In the rows, 128 means zero.
The rows of Y fall into 3 groups, which share some directions, and each row is roughly a mix of its group's hidden directions.
Y (109 x 11):
[[139  84 142 154 134 103 131 178 116 147  95]
 [ 93 127 179 153 123 135 141 153  93 153 103]
 [131 126 119 125 144 113 119  65 170  94 112]
 [104 170 136 137  94 156 105  81 136 140 149]
 [155 127 164 120 115 115  66 109 147 146 107]
 [120 151 126 103 127 160 150  66 134  98 143]
 [143 119  97 116 125 137 172  85 134 102 170]
 [135 120 192 132 145 138 115  98 165 148 112]
 [164  95 132 146 154 140 175 133 135  86 141]
 [127 142 150 140 118 113 118 179  76 161 139]
 [123 145 147 133 104 154  79  94 144 171 120]
 [145 114 137 167 118 129 149  69 145 101 153]
 [143 129 108 119 125 107 171 173 103  90 154]
 [141 117 160 145 142 111  84 177 127 129  92]
 [129 166 126  74 141 140 109  94 155 113 102]
 [145  95 118 129 159  94 159 180 114 110 126]
 [129 103 129 147 141  99 169 186 113 104 129]
 [129 154 130 119 113 151 140  70 141 173 152]
 [108 133 193 136 150 137 159 133  93 141 123]
 [ 87 101 103 108  96 163 163 112 106 120 124]
 [147  92 107 134 104 126 138 176  97 124 170]
 [ 95 120 168 136 116 138 143 151  81 118  88]
 [131 103 153 150 126 135  91  90 141 183 130]
 [158 104 170 110 136 120 121 124 172 124 173]
 [ 86 141 153  93 128 126  96  93 136 163 107]
 [179 124 148 123 157 125 120 171 149  90 131]
 [120 108  93 133 143  97 145 189 139 109 108]
 [116 122  71 121 132 102 144 167 112 100 154]
 [117 168 126 101 150 126 118  70 148 117  98]
 [116 166 121 104 120 160 109  69 147 127 144]
 [105 135 157 149 124 121 139 173  70 136 113]
 [ 90 112 100 149 125 139 169  97  98 102 105]
 [106 109 145 147 164 115 171 154 117  90 101]
 [ 91 122 106 140 130 100 162  94 102  84 135]
 [148  98 146 130 132 116 164 191 114 114 111]
 [115 160 122 103 139 155 128  62 133 105 140]
 [109 126 156 148 133 147  92  74 141 163 111]
 [131 107 103 123 155  99 162 176 119  93 110]
 [135 153 150 116  82 171 112  86 136 146 137]
 [164 103 104 137 150 125 164 147 123  84 159]
 [148 105 117 143 105 131 127 188  95 148 156]
 [159 118 166 158 147 126 117 183 145 113 109]
 [143 108 118 146 141 114 119  81 187 105 130]
 [126 111  95 112 183 102 153 142 144  98 150]
 [151 119  96 165 117 119 159 108 130  91 171]
 [123  98 103  84  92 144 141 113 107 129 171]
 [131 143 125 108 137 127 170 169 108  73 112]
 [143 139 110 102 113 129 173 168 112  80 126]
 [120 147 122 128 113 135 139  57 138 147 165]
 [107 108 126 108 120 118 161  82  93 118 170]
 [127 133 178 169 165  99 129 118 151 111 109]
 [161 131 161 133 128 124  79 143 172 155 115]
 [127 139 157 137 109 153  92  78 136 169 141]
 [120 160 138 104 141 132 106  73 164 132  96]
 [172  98 109 157 124 121 149 165 133  86 131]
 [100 145 135  85 114 136 115  73 140 162 124]
 [119 174 101  87 138 145 126 112 128  85 103]
 [161 101 152 172 125 144 152 136 132  81 111]
 [125 158 122 108 122 151 107  68 143 137 167]
 [128 129 167 124 138 123  84 162 136 164  87]
 [ 78 164 111  95 110 136 113 148  97 146 111]
 [107 169 128 104 148 154 132  78 128  90 119]
 [120 161 130  94 137 129 104  73 163 133 106]
 [123 180  95  84 128 145 126 109 134  94 142]
 [141 117 169 149 141 143 116 153 189 144 113]
 [109 124 137 153 136 132  86  75 142 170 129]
 [141 147 183 148 162 115 106 111 160 144 107]
 [127 118  85 119 102 114 129  99  94 150 177]
 [136 128 163 141 129 122  83 174 121 138  83]
 [110 127 108 133 122 140 174  83 118  85 155]
 [116 126 159 156 145 111  93 180 117 134  93]
 [117 175 134 104 147 130 105  86 152 135  90]
 [ 92 136 149 102 107 134 108 105 149 172  88]
 [109 146  90 129 126 153 183 127 101 111 159]
 [130 167 129 149  85 145 118  83 131 166 142]
 [113 102 112 117 125 129 172 112  86  80 143]
 [108 157 128 135 103 142 136  66 137 165 146]
 [140 108 131 127 143 110 105 195 116 101 101]
 [102 143 119 129 105 132 140  60 147 155 148]
 [120 103 155 152 129 142 101  80 148 174 125]
 [113 149 142  72 134 138 103  97 130 172 126]
 [141 115 145 136 141 127 112 198 116 116  90]
 [ 97 131 111 137 135 158 200 120 119 119 139]
 [158 123 137 126 140 102  76 183 125 138 114]
 [152  92 118 149 102  99 116 173 122 167 133]
 [145  95 129 163 120 109 142 163  99 139 176]
 [ 99 122 102 122 127 138 155  79 104  88  99]
 [119 148 118 121 109 138 142  60 140 153 161]
 [119 120  62 112  96 155 143 135 100 135 139]
 [107 125 133 155 134 130  94  70 144 165 146]
 [107 117 123 141 110 124 155 176  70 129 144]
 [149 125 158 141 123 104  63 154 125 120 101]
 [167  95 114 166 119 111 142 132 143  77 138]
 [134  98 133 138 150 106 178 171 112  96 125]
 [118 134 195 159 154 117 129 135 156 151 123]
 [122  92 148 173 125 103 137 178 119 145 108]
 [123 165  99  92 122 153 117  82 150 117 155]
 [ 87 155 141  95 132 138 106 149 115 174  99]
 [150 106 119 132 100 130 120 167 106 169 175]
 [120  85 142 182 139  91 139 143 103 144 125]
 [142  88 138 161 128  95 118 173 113 162 116]
 [177 108 123 159 119 139 158 108 135  84 151]
 [150 136 106 102 128 114 161 177 102  86 127]
 [138 101 129 161 117 104 137 176 106 138 175]
 [125 161  99  97 127 145 110  82 150 125 169]
 [134 117 167 117 139 131  98 167 139 153  76]
 [134  83 137 163 107 118 141 157 104 148 170]
 [120 123  97  82 113 147 158 123  82 110 153]
 [119 140 138 151 115 123 124 172  83 179 139]]
One row of each group comes first, with its name. Which group is each row after those in?
[119 120 126 150 119 128  88  78 143 175 149]
(101)
[107 156 121  79 137 114  91 101 118 161 152]
(129)
[124 160  84 111 124 105 122 103  72 121 135]
(9)

[135 139  72 112 122 137 171 128 117 123 175]
(129)
[ 94 138 146  89 128 139 119 109 146 184 102]
(129)
[119 157 153 156 149 120 141 157  70 147 116]
(9)
[130 167  92  78 138 142 131 109 143  94 149]
(101)
[128 176 133 111  98 157 122  82 115 118 158]
(101)
[134 163 120 125  95 150 131  70 127 153 157]
(129)
[108 170 103  94 130 156 129  89 146  94 119]
(101)
[122 141 165 111 135 125 137 147  61 107 107]
(9)
[114 159 114 113 128 144  83  80 157 151 143]
(101)
[148 109  98 119 144  93 146 190 118 112 132]
(101)
[116 122 103 121 169 106 166 153 122  78 118]
(101)
